Each row has a name. Each piece below is followed by the name of the row it came from, unless a question asks for something else. Each question is about the rows just above it. Places in a row count from 1.

q_137: [-0.41, 1.37, 0.68, 0.46, 1.53, -3.19, -2.33, -0.61, 0.73, 0.61, 2.18, 1.60, -1.61, 2.31, 1.10, -1.15, -4.81, -0.99, 4.26, 1.86, 0.84, 0.22, -0.54, -1.14, -0.09, 0.10, -1.01, 2.17, 3.10, -4.45, -0.60, -2.06, -0.13, 0.17, 0.92, 6.55, -1.68, 0.73]
q_876: [-3.30, 1.28, 0.16, 3.67, 1.04, -1.00, -3.68, 1.54, 0.84, -2.65, 1.07, 1.98, -0.50, 1.95, 0.67, -3.59, -4.74, 1.41, 3.01, 0.63, -4.50, 0.44, -0.16, -0.25, 3.43, 2.36, -2.24, 1.30, 4.15, 1.38, 1.33, -2.74, -2.51, 0.37, 0.07, 2.62, -1.03, -3.09]
q_92: [1.33, 4.68, 0.83, 4.02, 0.19, -0.54, -4.28, -1.02, 1.72, -3.88, 2.64, 5.10, -1.83, 2.57, -0.74, -4.98, -5.34, 0.21, 4.26, -1.99, 0.06, 0.22, -2.81, 0.43, 1.67, 2.12, -1.50, 1.60, 8.03, 1.60, 1.95, -4.10, -1.25, 3.70, 2.75, 1.09, -1.50, -6.00]
q_197: [-0.48, 0.08, 0.08, 5.09, 1.04, -2.51, -3.06, -2.35, 0.66, 1.10, -0.62, 1.87, -1.29, 1.64, 2.76, -2.22, -2.58, 0.21, 5.19, 0.02, -2.67, -0.49, -0.84, -0.91, 1.77, 0.96, -2.86, 4.11, 5.90, -0.18, -0.07, -1.53, 2.10, -0.52, 1.84, 3.61, -0.45, -0.42]
q_16: [-0.24, 4.55, 2.31, 1.10, 1.36, -0.26, -4.60, -2.18, 2.65, -1.26, 2.18, 4.17, -2.23, 3.83, 0.67, -2.57, -4.74, -1.22, 4.26, -0.82, -2.54, -0.46, -0.27, 2.00, 3.85, 2.29, -1.50, 4.64, 6.09, 1.95, 1.33, -2.26, -1.04, 3.25, 2.23, 0.45, -4.09, -5.70]
q_35: [-2.29, 1.38, -0.69, 3.38, 2.26, -1.96, -3.25, -0.84, 0.26, 1.59, 0.53, 1.50, -0.17, 2.32, 2.68, -2.77, -3.73, 0.48, 6.49, 2.73, -2.58, 0.24, -0.54, -2.19, 2.37, 0.50, -1.92, 2.17, 5.42, -1.22, 0.34, -2.08, 0.84, -0.41, 1.00, 4.04, -0.45, -1.68]
q_284: [0.54, -0.58, 7.08, -1.11, 3.84, -0.31, -2.91, -0.21, 4.81, -0.79, 5.35, 3.04, -2.23, 0.98, 0.33, -0.34, -4.74, -1.00, 4.02, -4.49, -2.80, 0.98, -0.79, 3.53, -1.81, 2.12, 0.59, 2.17, 2.19, -0.73, -1.51, -0.03, -4.05, -1.56, 2.57, 1.12, -2.49, 0.18]
q_71: [-0.24, -0.64, 1.20, 3.67, 1.04, -1.00, -2.34, 0.01, 0.84, -1.26, 0.17, 2.81, -3.25, 1.29, 0.73, -2.77, -4.38, 0.28, 7.24, -0.64, -5.04, 0.01, -0.28, 0.78, 1.83, 3.28, -3.17, 3.50, 4.89, 2.30, 0.35, -1.78, -0.43, -1.75, 0.83, 3.54, -1.50, -1.56]
q_332: [2.02, 2.66, 3.56, 4.21, 0.92, -1.00, -3.19, -0.61, 1.11, -4.64, 1.24, 3.52, -1.56, 2.32, -0.45, -3.47, -4.92, 1.20, 4.26, -1.53, -1.26, 0.22, -1.44, 0.43, 2.37, 2.12, -1.75, 3.11, 8.71, 3.22, 1.87, -3.10, -1.04, 1.67, 3.25, 1.86, -1.40, -3.67]
q_253: [-3.40, 2.96, 2.31, 0.84, 0.95, -1.00, -4.54, -0.61, 2.28, -1.26, 4.18, 3.99, -1.17, 2.32, 0.67, -2.77, -5.51, -2.06, 4.26, 0.26, -2.99, 0.20, -0.54, 2.15, 2.37, 2.82, -0.35, 2.13, 4.21, 1.38, 1.33, -3.43, -1.06, 1.30, 0.87, 1.09, -3.76, -4.80]
q_731: [0.61, 4.10, 2.51, 3.67, -0.33, -1.19, -4.16, -0.22, 0.63, -4.28, 3.16, 3.04, -1.56, 3.61, 0.06, -5.97, -4.74, -0.13, 4.23, -0.04, 0.28, 0.22, -1.76, -0.39, 2.37, 2.12, -1.26, 0.39, 5.90, 2.60, -0.08, -4.22, -1.04, 2.89, 1.84, 3.96, -1.50, -5.92]
Shared by q_731 and q_35:  [2.37]
Row and place of [-0.07] in the named rows:  q_197, 31

q_16: [1.84, -4.03, -0.68, 2.78, -0.78]
q_876: [0.22, 7.27, 1.54, 0.29, 1.52]
q_197: [-0.53, 7.47, 1.64, -1.10, 1.47]
q_253: [2.81, 0.10, 0.28, 4.36, 0.27]
q_243: [2.87, 1.72, 0.82, 4.35, 0.92]
q_92: [0.22, 7.27, 1.54, 0.29, -0.43]
q_137: [-0.29, 5.46, 1.16, -0.54, 1.18]
q_332: [2.91, 0.91, 0.44, 4.52, 0.45]
q_284: [2.20, -1.90, -0.21, 3.45, -0.22]
q_71: [2.24, -1.17, 0.22, 3.53, 0.05]
q_731: [-0.53, 7.47, 0.21, -0.21, 0.89]
Shared by q_876 and q_71:  [0.22]
[1.52] is at row and place  q_876, 5

q_16: [-0.77, -0.95, -0.76, -0.87, -0.94, -0.91, -0.91, -0.89, -0.83, -0.84, -0.97, -0.74, -3.05, -1.00, -0.91, -0.95, -1.01, -0.68, -0.78, -0.77, -0.89, -0.80, -0.93, -0.74, -0.67, -0.67, -0.78, -0.72, -0.69, -0.72, -0.83, -0.89, -0.88, -0.89, -0.65, -0.79, -0.81, -0.80, -0.66, -0.68, -0.76, -0.74, -0.75, -0.65, -0.74, -0.69, -0.65, -0.64, -0.61, -0.71, -0.94, -0.94, -0.59, -0.72, -0.96]
q_92: [0.47, 5.50, 0.13, 3.60, 5.15, 4.73, 5.22, 3.41, 3.17, 3.62, 5.73, 0.63, 1.80, 6.30, 4.37, 6.08, 6.45, -1.12, 2.09, 1.75, 3.51, 2.00, 4.66, 0.45, -1.64, -0.64, 1.41, 0.49, -1.03, -0.04, 3.20, 4.44, 3.01, 4.87, -2.18, 1.63, 2.45, 3.10, -1.08, -0.25, 1.45, 1.72, 1.77, -1.73, 0.61, -1.34, -1.26, -2.05, -3.51, -0.70, 6.35, 5.13, -2.74, 0.32, 6.44]
q_253: [-0.71, -0.11, -0.45, -0.32, -0.40, -0.08, -0.44, -0.18, -0.53, -0.32, -0.29, -0.81, -0.61, -0.18, -0.36, 0.01, -0.29, -1.13, -0.81, -0.55, -0.26, -0.75, -0.03, -0.67, -0.74, -0.93, -0.85, -0.69, -0.66, -0.86, -0.56, -0.41, -0.44, -0.17, -0.87, -0.48, -0.54, -0.46, -1.16, -0.67, -0.87, -0.51, -0.55, -1.22, -0.79, -0.98, -1.01, -0.98, -0.99, -0.91, -0.18, -0.38, -0.98, -0.57, -0.27]
q_71: [1.41, -2.46, 1.41, -1.04, -1.95, -1.97, -1.83, -0.99, -0.46, -0.90, -2.52, 1.50, 0.55, -2.89, -1.41, -2.97, -2.88, 2.98, 0.64, 0.50, -1.07, 0.47, -1.96, 1.45, 2.82, 2.40, 1.00, 1.40, 2.44, 2.04, -0.37, -1.38, -0.45, -1.89, 3.29, 0.51, 0.03, -0.50, 3.05, 1.92, 1.00, 0.51, 0.49, 3.49, 1.46, 2.94, 2.88, 3.36, 4.44, 2.43, -2.94, -1.95, 3.84, 1.50, -2.77]
q_197: [-0.85, -0.69, -0.83, -0.75, -0.72, -0.70, -0.69, -0.74, -0.75, -0.72, -0.71, -0.82, -0.80, -0.68, -0.73, -0.66, -0.69, -0.89, -0.78, -0.78, -0.76, -0.81, -0.70, -0.83, -0.89, -0.86, -0.82, -0.83, -0.86, -0.84, -0.74, -0.72, -0.77, -0.68, -0.91, -0.79, -0.77, -0.74, -0.87, -0.83, -0.81, -0.77, -0.77, -0.90, -0.83, -0.89, -0.88, -0.90, -0.93, -0.87, -0.67, -0.72, -0.91, -0.81, -0.65]
q_284: [0.02, 8.27, 0.22, 5.23, 7.10, 7.37, 7.32, 5.26, 4.26, 5.44, 8.05, 0.19, 2.16, 9.18, 6.21, 9.41, 9.11, -2.96, 2.26, 2.30, 5.13, 2.06, 7.35, 0.19, -2.89, -1.84, 1.06, 0.24, -1.74, -0.82, 4.33, 6.29, 4.14, 7.48, -3.94, 2.29, 3.27, 4.39, -2.84, -0.65, 1.13, 2.44, 2.41, -3.96, 0.15, -2.95, -2.87, -3.91, -5.86, -1.93, 9.36, 7.12, -3.04, 0.37, 9.40]
q_332: [-0.81, -0.80, -0.81, -0.79, -0.81, -0.80, -0.81, -0.82, -0.79, -0.80, -0.80, -0.80, -0.83, -0.83, -0.83, -0.78, -0.83, -0.81, -0.82, -0.79, -0.80, -0.79, -0.81, -0.80, -0.79, -0.77, -0.81, -0.77, -0.81, -0.82, -0.81, -0.81, -0.83, -0.80, -0.78, -0.81, -0.80, -0.76, -0.81, -0.77, -0.79, -0.77, -0.77, -0.81, -0.79, -0.82, -0.77, -0.78, -0.83, -0.80, -0.77, -0.81, -0.76, -0.80, -0.82]
q_876: [-0.81, -0.29, -0.83, -0.48, -0.35, -0.36, -0.33, -0.51, -0.53, -0.48, -0.28, -0.79, -0.68, -0.23, -0.43, -0.22, -0.23, -0.97, -0.65, -0.66, -0.49, -0.65, -0.38, -0.80, -1.00, -0.90, -0.72, -0.78, -0.94, -0.86, -0.53, -0.41, -0.56, -0.35, -1.05, -0.68, -0.60, -0.51, -0.97, -0.84, -0.71, -0.65, -0.64, -1.04, -0.79, -0.99, -0.96, -1.04, -1.21, -0.92, -0.20, -0.35, -1.10, -0.80, -0.21]
q_731: [-0.09, 8.59, 0.23, 5.42, 7.29, 7.71, 7.62, 5.48, 4.43, 5.75, 8.24, 0.17, 2.19, 9.48, 6.42, 9.84, 9.38, -3.19, 2.35, 2.42, 5.27, 2.03, 7.69, 0.18, -3.05, -1.96, 1.00, 0.25, -1.78, -0.89, 4.54, 6.55, 4.24, 7.88, -4.18, 2.41, 3.40, 4.62, -3.00, -0.61, 1.11, 2.64, 2.58, -4.22, 0.10, -3.17, -3.04, -4.13, -6.11, -2.10, 9.75, 7.32, -4.98, 0.45, 9.82]
q_243: [1.38, -1.57, 1.30, -0.51, -1.11, -1.25, -1.06, -0.47, -0.06, -0.44, -1.54, 1.42, 0.74, -1.83, -0.73, -2.00, -1.78, 2.59, 0.80, 0.62, -0.52, 0.69, -1.23, 1.36, 2.36, 2.07, 1.10, 1.29, 2.07, 1.84, 0.02, -0.73, 0.00, -1.19, 2.73, 0.64, 0.30, -0.16, 2.62, 1.64, 1.08, 0.58, 0.58, 2.97, 1.40, 2.54, 2.43, 2.80, 3.62, 2.14, -1.95, -1.12, 3.10, 1.35, -1.77]
q_137: [0.95, 7.05, 0.32, 4.58, 6.71, 5.86, 5.89, 4.48, 3.52, 3.78, 7.81, 0.28, 2.17, 8.21, 5.47, 7.46, 8.40, -1.82, 1.70, 1.66, 4.96, 2.51, 5.94, 0.32, -1.95, -1.33, 1.59, 0.16, -1.64, -0.55, 3.24, 5.14, 4.00, 5.40, -2.63, 1.72, 2.65, 3.11, -2.30, -1.11, 1.33, 1.16, 1.30, -2.72, 0.46, -1.80, -2.10, -2.81, -4.73, -1.00, 7.57, 6.65, -4.09, -0.29, 7.35]
Shared by q_71 and q_137:  [-1.95]
asked: [-2.30, -1.11, 1.33, 1.16]  q_137

q_137: [2.92, -0.63, -3.83, -8.53, -2.63]
q_35: [1.61, -0.63, -5.11, -0.64, -2.65]
q_332: [1.61, -0.63, -5.11, 3.51, -2.65]
Which value is in both q_137 and q_332?  [-0.63]
[-2.63] is at row and place  q_137, 5
[-8.53] is at row and place  q_137, 4

q_332: [0.37, -0.09, 1.37, -7.90]
q_243: [-0.15, 1.71, 1.01, -5.04]
q_35: [1.00, -0.67, 1.24, -6.51]
q_731: [0.33, 0.33, 1.34, -7.90]
q_876: [0.01, -0.37, 1.33, -5.71]
q_197: [0.28, 1.14, 2.22, -7.90]
q_137: [-0.07, 2.32, 2.65, -5.64]
q_253: [-0.12, 2.90, 3.50, -4.73]
q_92: [-0.11, -7.91, 1.51, -5.17]
[1.01] is at row and place  q_243, 3
Which value is in both q_731 and q_197?  [-7.90]
[0.28, 1.14] is in which row?  q_197

q_284: [-0.73, -0.87, -2.84, -1.64, 0.60, -2.28, -0.16, 0.64, 1.93, 0.54, -2.26, 1.88, -0.76, -1.25, -1.35, -2.53, -2.49, -3.32, 0.99, -0.09, -0.81, 2.48, -0.51, 0.04, -3.58, 0.61, 3.07, 0.42, -6.00, -0.99, -1.57, 1.45, 0.17, 1.26, 0.45, 6.66, 4.13, -1.29, 0.63, -0.88, 0.05, -0.86, -0.79, -0.76, 0.26, -0.39, 2.66, -2.35, 1.51, 0.32, -1.89, -2.09, 0.83, 0.92, -0.57, 0.29]
q_35: [-0.75, -0.92, -3.51, -2.04, 0.14, -2.40, 3.70, 1.43, 2.44, -0.27, -2.16, 1.38, -1.50, -1.77, -1.52, -2.61, -4.62, -3.43, 0.83, -0.42, -0.93, 2.94, -0.57, -0.18, -3.55, -1.61, 3.23, 0.59, -6.42, -0.63, -2.71, 1.90, 0.32, 2.86, 0.26, 8.61, 3.79, -1.41, 1.07, -0.92, -0.45, -0.73, 0.09, -1.47, 0.39, -1.14, 4.82, -2.15, 1.93, -0.12, -2.60, -3.25, 0.29, 0.60, -1.18, 0.59]
q_332: [-0.28, 0.80, -2.69, -1.70, -2.03, -0.16, 0.03, 1.59, 0.34, -1.98, 3.26, -2.01, -1.55, -1.57, -1.07, 0.32, -4.88, 0.33, 1.00, -0.61, -0.30, -0.37, 0.12, -0.25, 3.53, -4.19, 0.31, -0.14, -1.54, 1.00, -2.57, -0.08, -0.15, 5.01, -0.46, 0.30, -3.58, -0.90, 0.64, 1.18, -0.94, 0.83, 3.59, -1.50, 1.05, -3.36, 5.02, 5.11, 0.85, -0.43, -2.57, -3.09, -1.47, -0.46, -1.25, 1.44]
q_876: [-0.17, 0.35, -1.63, -1.02, -1.66, -0.26, 0.31, 0.94, 0.20, -1.35, 1.34, -1.27, -1.03, -0.95, -0.58, -0.11, -3.19, -0.09, 0.54, -0.51, -0.35, -0.37, 0.12, -0.16, 1.34, -3.52, -0.70, -0.04, -1.14, 0.44, -1.59, 0.10, -0.05, 2.65, -0.32, 0.54, 4.13, -0.88, -1.29, 0.05, 0.63, 0.33, 1.70, -0.93, 0.50, -2.26, 2.89, 2.24, 0.55, -0.34, -1.54, -1.86, -1.01, -0.21, -0.87, 0.73]
Put [-1.47, -0.46, -1.25, 1.44, -0.28, 0.80, -2.69, -1.70, -2.03, -0.16, 0.03, 1.59, 0.34, -1.98, 3.26, -2.01, -1.55, -1.57, -1.07, 0.32, -4.88, 0.33, 1.00, -0.61, -0.30, -0.37, 0.12, -0.25, 3.53, -4.19, 0.31, -0.14, -1.54, 1.00, -2.57, -0.08, -0.15, 5.01, -0.46, 0.30, -3.58, -0.90, 0.64, 1.18, -0.94, 0.83, 3.59, -1.50, 1.05, -3.36, 5.02, 5.11, 0.85, -0.43, -2.57, -3.09] back in order: which row is it?  q_332
asked: [-0.75, -0.92, -3.51, -2.04, 0.14, -2.40, 3.70, 1.43, 2.44, -0.27, -2.16, 1.38, -1.50, -1.77, -1.52, -2.61, -4.62, -3.43, 0.83, -0.42, -0.93, 2.94, -0.57, -0.18, -3.55, -1.61, 3.23, 0.59, -6.42, -0.63, -2.71, 1.90, 0.32, 2.86, 0.26, 8.61, 3.79, -1.41, 1.07, -0.92, -0.45, -0.73, 0.09, -1.47, 0.39, -1.14, 4.82, -2.15, 1.93, -0.12, -2.60, -3.25, 0.29, 0.60, -1.18, 0.59]  q_35
Which row holds [-0.28, 0.80, -2.69, -1.70, -2.03, -0.16, 0.03, 1.59, 0.34, -1.98, 3.26, -2.01, -1.55, -1.57, -1.07, 0.32, -4.88, 0.33, 1.00, -0.61, -0.30, -0.37, 0.12, -0.25, 3.53, -4.19, 0.31, -0.14, -1.54, 1.00, -2.57, -0.08, -0.15, 5.01, -0.46, 0.30, -3.58, -0.90, 0.64, 1.18, -0.94, 0.83, 3.59, -1.50, 1.05, -3.36, 5.02, 5.11, 0.85, -0.43, -2.57, -3.09, -1.47, -0.46, -1.25, 1.44]?  q_332
[4.13, -1.29, 0.63, -0.88, 0.05] is in which row?  q_284
asked: [-0.17, 0.35, -1.63, -1.02, -1.66, -0.26, 0.31, 0.94, 0.20, -1.35, 1.34, -1.27, -1.03, -0.95, -0.58, -0.11, -3.19, -0.09, 0.54, -0.51, -0.35, -0.37, 0.12, -0.16, 1.34, -3.52, -0.70, -0.04, -1.14, 0.44, -1.59, 0.10, -0.05, 2.65, -0.32, 0.54, 4.13, -0.88, -1.29, 0.05, 0.63, 0.33, 1.70, -0.93, 0.50, -2.26, 2.89, 2.24, 0.55, -0.34, -1.54, -1.86, -1.01, -0.21, -0.87, 0.73]  q_876

q_137: [-5.52, -8.04, -1.72, -3.56, 3.99, -0.94, 5.02, 3.15]
q_197: [-8.00, 1.50, 4.14, 0.39, 3.23, 1.11, -5.72, -4.82]
q_284: [-9.10, -8.02, -0.61, -2.77, 4.64, -0.72, 2.36, 1.30]
q_332: [1.30, -9.10, -0.61, 4.64, -0.72, -2.77, -8.01, 2.36]
q_16: [6.98, 3.05, -1.36, 2.40, -4.44, -0.25, -0.53, -4.31]
q_731: [8.18, -4.68, -7.89, 3.05, -4.30, -2.54, 5.40, 6.31]
q_253: [7.04, -4.54, -6.90, 2.23, -5.82, -2.33, 5.35, 5.88]
q_71: [-6.59, 3.39, 5.13, -0.41, 3.67, 1.54, -5.59, -5.30]
q_876: [9.05, 0.70, -4.30, 2.71, -6.09, -1.22, 2.69, 3.49]
The one value in q_731 and q_16:  [3.05]
Put [5.88, -5.82, -4.54, 5.35, 2.23, 7.04, -2.33, -6.90] back in order: which row is it?  q_253
Which value is in both q_876 and q_731?  [-4.30]
Where in the named rows is [4.14]?  q_197, 3
The row with [2.23, -5.82, -2.33, 5.35, 5.88] is  q_253
[-8.02, -0.61, -2.77, 4.64, -0.72, 2.36, 1.30, -9.10] is which row reordered?  q_284
Put [-5.30, -5.59, 1.54, 3.67, -0.41, 5.13, 3.39, -6.59] back in order: which row is it?  q_71

